In the rows, zero is written as 128.
A single turn carries every row of the set below to another of its rows. Some are shown first; where does it send the rows asked next?
J_379: [144  93 114 111 104 123 155 125 115 128 132 133 122 165 113 104 145 118
 135 152 172 140 131 130 135 109 155]
J_680: [127 111  98 126  71 149 142 135 130 101 152 130 128 117  98 116 137 119
 163 120 116 106 113 141 169 123 184]
J_289: [141  98 113 108 101 138 160 142 126 123 128 137 113 143 110 109 148  99
 145 145 175 135 131 108 148 109 162]
J_409: [128 101 122 125 138 129 171 138 120  98 114 120 153 177 115 112 129 148
 162 128 160 136 132 140 150 126 118]
J_368: [161 115 121 116 119 145 148 128  99  68 117 134 158 111 112 109 155 135
 151 112 163 114 110 141 133 151 138]
J_399: [136 108  96 140 116 178 142 158 116  64 117 126 110 130 120 116 137 129
 166 107 145 134 122 170 153 149 177]
J_802: [116 100 109 141 111 138 133 125 142 126 117 120 110 169 148 143 130 118
 170 115 142 128 137 105 143 136 159]
J_839: [140  72 115 147 124 139 124 114 102  78 142 143 125 124 131 123 151 137
 179 121 136  97 105 149 152 154 143]
J_15: [162  89  89 150 117 187 143 141 105  85 113 103 159 138 123 116 115 130
 158 144 150 122 140 139 141 139 157]
J_250: [122 107  98 129  73 151 139 126 130  99 151 132 136 120  96 118 135 124
 164 129 117 105 115 143 171 120 185]
J_894: [153 130 120 137 131 151 157 140 143  94 114 116 142 138  95 112 121 140
 126 122 151 151 158 154 153 130 118]
J_285: [163  99  94 166 127 125 147 139 106 130 101 117 135 121 122 134 131 162
 154 141 149 124 123 125 136 109 146]
J_762: [161  89 109 136  99 156 106 122 109  78 126 124 136  98 122 133 128 125
 131 105 127 116 120 155 161 163 148]
J_22: [124 130 141 135  98 149 147 126 138 136 137 126 108 124 110 154 134 113
 157 110 128 118 140 129 149 138 168]
J_677: [122  97 106 115 141 109 153 119 109 102 102 111 150 143 144 109 118 140
 146 122 144 135 123 134 148 128 112]
J_896: [141  99  68 144  96 139 125 138 131 114 134 122 100 130 129 116 138 127
 173 132  94 103 137 153 164 126 157]
J_901: [136 112  88 141 102 113 120 135 140  96 124 126 104  97 131 106 155 108
 163 126  96 115 136 152 152 138 136]
J_127: [147 107 118 136 124 154 155 123  93 138 110 112 145 110 106 123 124 154
 136 129 155 126 113 137 147 106 170]
J_258: [122 107  98 116  78 141 133 129 128  91 154 134 129 119 104 119 135 118
 156 124 104 103 113 135 162 117 179]
J_298: [124 107 119 119 138 132 170 142 115  94 113 123 145 177 118 111 130 151
 162 129 157 130 136 146 153 123 118]
J_296: [148 110 115 147 134 141 121 132 135  92 112 118 141  87 133 112 153  94
 124 125 132 139 128 132 123 140 124]
J_933: [125  96 139 126 130 150 133 122 130  89 136 137 133  87 125 112 148 110
 132 119 129 129  93 121 136 128 161]
J_478: [116  81 132 117 132 137 130 130 105  98 123 129 147 127 160  98 148 106
 153 124 143 120 103 125 134 118 129]
J_611: [155 121 120 137 134 151 158 134 141 105 112 110 148 140  97 113 120 137
 123 121 149 153 158 154 154 134 118]
J_429: [122 119 129 139 109 155 150 123 154 138 129 120 117 124 126 144 136 104
 139 111 145 131 152 127 154 151 171]
J_601: [161 112  93 123 112 128 140 124 134 135  99 127 121 147 107 118 157 115
 120 152 154 153 147 150 136 124 148]
J_136: [139  79 101 136 132 118 121 142 119  98 105 123 115 103 173 118 138 116
 144 120 114 128 115 131 138 136 133]
J_247: [182  94 110 130 136 159 120 129 105  89 115 134 130 127 143  99 142 147
 147 119 141 109 134 151 139 135 108]
J_867: [142  96  66 149  93 135 127 133 129 110 135 119 107 127 129 117 130 130
 172 138  97 104 145 158 166 130 159]
J_998: [114 100 121 103  89 144 122 128 122  92 149 133 124 122 119  99 139 110
 149 123 105 100 106 124 159 115 155]
J_157: [141 114 131 143 144 141 151 114 150 104 129 131 154 109 104 112 130 134
 115 130 143 140 129 132 147 127 113]
J_650: [133 109 132 153 104 155 102 151 128  95 123 117 107 149  97 113 163 119
 135 115 116 124 150 158 131 140 157]
J_95: [125 110 120 116 146 121 164 127 115  95 113 114 154 167 123 112 128 143
 160 130 154 138 135 144 149 123 114]
J_48: [153 124 129 134 135 143 153 132 145  99 121 119 156 132 104 116 121 136
 122 126 151 150 154 148 155 124 109]
J_863: [116  94 138 139  84 124 124 166 104  99 128 123 116 156 122 107 160 119
 159 105 139 117 140 160 140 139 160]
J_277: [151  87 105 157 118 180 160 139 118 102 113 132 168 125 127 112 141 134
 178 142 165 120 133 162 154 137 156]
J_533: [153 109  83 116 122 143 137 131 134 134  90 124  97 140 119 116 157 101
 139 148 148 145 148 133 147 121 150]
J_435: [128 115 116 140  97 131 125 130 130 132 115 121  94 153 141 151 122 124
 180 108 123 124 141 123 144 130 153]
J_135: [140 102  75 141  97 125 124 130 135 109 138 130 102 114 133 114 139 122
 170 128  91 107 140 161 163 123 156]
J_236: [147  88 105 148 114 180 144 180 121  73 136 143 110 143 132 126 137 138
 154 124 139 109 129 156 156 142 156]

J_478 turns into J_136
J_901 turns into J_157
J_15 turns into J_399
Where do these go?
J_135 turns into J_48
J_289 turns into J_802
J_298 turns into J_867
J_127 turns into J_863
J_680 turns into J_409
J_435 turns into J_601
J_762 turns into J_368

A single turn carries every row of the set below to another of its rows. Some are shown first; where does it send the rows asked next?
J_179: [156  89 113 117  79 110 112 131  91 142 138 139  81 119 144]
J_117: [132 116 131 144 100 103 140 154  83 120 130  98 129  86 148]
J_20: [135 111 140 145  87 114 136 143  78 110 127  99 134  86 151]
J_932: [137  98 163 146  78 131 112 124 111 109 104 153  74 116 125]
J_391: [158 108 136 143  82  92 128 154 138 131 140 125  77 105 158]
J_503: [131 111 155 130  86 123  90 140  96  99 122 165 127 108 116]
J_518: [122 122 132 150  81  83 108 176 120 101 118 117 113  94 163]
J_549: [146  94 171 143  81 120 115 135 110 135 105 142  94 124 104]
J_203: [136 100 111 129  74  77  96 142  83 116 108 115 128 110 152]
J_950: [140 117 104 114  96  84 120 171  72 114 114 112 107 105 145]
J_876: [143 117 181 117  87 114  91 124 110 108 110 117 109  93 126]
J_630: [136 103 140 111  71 131 111 166 109 144 127 136  71 125 147]
J_664: [142 117 154 160 118 109 110 140  84 109 110 159 110 130 129]
J_688: [143 129 123 135  90  78 122 178 112  98 121 108 109  82 147]
J_107: [128 110 154 134  78 123  84 130  98 107 121 161 128 106 123]
J_292: [115 126 133 158  84  85 102 167 116 107 103 124 101  93 165]
J_396: [160 106 141 152  79  98 117 149 139 131 138 132  77 111 155]
J_768: [147  93 166 145  81 127 116 131 108 135 101 142  93 125 106]
J_300: [144 106 155 139  80 124 119 104 103 121 103 143  79 115 120]
J_284: [132 128 122 152  90  97 146 180  88 114 119 115 122  90 144]
J_957: [125 118 116 110  80 104 115 194  84 105 118 124 110  99 143]
J_992: [148  89 157 142  81 112 102 123 116 128 102 146  85 109 106]
J_164: [149  89 159 145  81 104 103 124 115 131 107 147  88 113 102]
J_651: [135 101 134 103  69 123 114 172 111 141 133 133  76 117 147]
J_454: [141 121 122 138  80  78 125 173 106  98 118 107 111  78 149]
J_665: [143 121 176 112  93 111  93 131 112  99 112 129 105  90 120]
J_550: [122 114 114 117  71 100 116 191  84 105 112 124 111  98 145]
J_625: [149 118 169 127 123  98 101 136  88 115  94 124  88 121 131]
J_826: [105 115 131 124  90 116 115 190  80 125 111 116 112 105 152]
J_46: [135 101 108 118  83  76 100 150  80 110 118 109 117 104 156]
J_898: [135 111 153 169 113 110 102 139  87 116 109 159 109 129 133]
J_341: [137 113 107 116  91  85 125 168  69 116 109 107 106  97 145]
J_843: [147 114 136 142  80 123 149 152 117 142 156 132 103  99 141]
J_495: [139 129 122 147  95 101 142 180  91 110 129 117 126  95 141]
J_63: [145 110 174 136 119 105 100 135  86 119  93 120  85 121 139]
J_548: [138 110 157 134  80 123 121 106  97 117 107 146  78 116 120]
J_237: [152  90 110 116  84 102 122 142  90 146 140 136  84 123 148]
J_719: [153 115 144 144  81 130 143 141 118 149 149 128  98  99 137]
J_383: [136 101 163 141  77 127 115 123 106 104 107 153  68 121 126]
J_238: [108 102 145 130  92 120 106 188  80 128 102 111 108  93 147]

J_665 turns into J_503
J_768 turns into J_300
J_549 turns into J_548
Where do these go?
J_630 turns into J_719
J_688 turns into J_957
J_518 turns into J_826
J_454 turns into J_550
J_391 turns into J_651
J_238 turns into J_20
J_898 turns into J_63

A single turn carries every row of the set below to another of its rows. Some are shown first; where does it send the rows asked next?
J_335: [143 126 142 149 130 135 141 127 118 150 175 146 138 141 159 136 146 119
 146 118]
J_321: [126 142 150 117 118 113 101 128 129 146 184 129 142 140 144 127 115 129
 171 135]
J_800: [109 127 163  99 147 136  85 120 134 115 135 130 141 156 115 135 135 126
 124 149]
J_599: [125 119 155 118 138 136 118 129  98 144 121 126 134 140 132 145 180 134
 125 139]
J_502: [106 143 147 123 119  98 157  92 111 131 143 109 141 143 123 132 120 152
 147 112]
J_319: [134 120 148  92 116 133 142 137 130 151 135 141 134 117 138 114  92 135
 152 128]
J_553: [ 95 137 120 151 120 123 136 165 130 149 164 122 111 101 130 137 125 132
 117 133]
J_50: [117 123 161 137 149 138 147  95 140 123 155 144 138 170 124 132 125 136
 120 117]
J_818: [ 89 133 152 136 129 122 103 161 124 132 102 110 139 139 129 136 152 130
 124 147]
J_690: [123 131 137 153 137 130 134 126 115 149 187 145 129 139 150 141 161 127
 137 129]
J_278: [100 133 134 141 116  98 123 152 113 139 122 124 144 129 137 152 120 169
 144 128]
J_623: [119 122 159 149 142 125 142 107 132 120 140 134 154 169 127 133 109 142
 115 116]
J_287: [ 88 153 150 110 131 117 150  98 112 117 132 102 132 138 120 112 159 110
 129 134]
J_353: [ 79 145 135 101 126 118 109 114 141 114 136  96 113 118 100 137 131 117
 128 130]
J_438: [115 143 139  95 120 136 137 142 120 152 144 100 106 104 127 128 163 109
 134 135]
J_317: [ 99 150 113 153 117 110 154 156 125 139 161 117 123 107 142 137 128 131
 127 121]
J_377: [106 122 129 131 124 129 124 130 152 122 152 132 129 115 119 120  73 119
 123 122]
J_447: [100 115 140 129 129 139 134 128 157 128 138 132 116 121 106 126  84 128
 112 119]
J_349: [102 137 149 124 126 125  77 118 124 130 161 114 133 131 128 119 149  94
 150 148]
J_924: [115 113 150  95 126 151 132 130 129 138 103 134 123 117 131 115 142  99
 140 134]

J_319 turns into J_278
J_800 turns into J_353
Where do these go?
J_818 turns into J_349
J_377 turns into J_317
J_447 turns into J_553

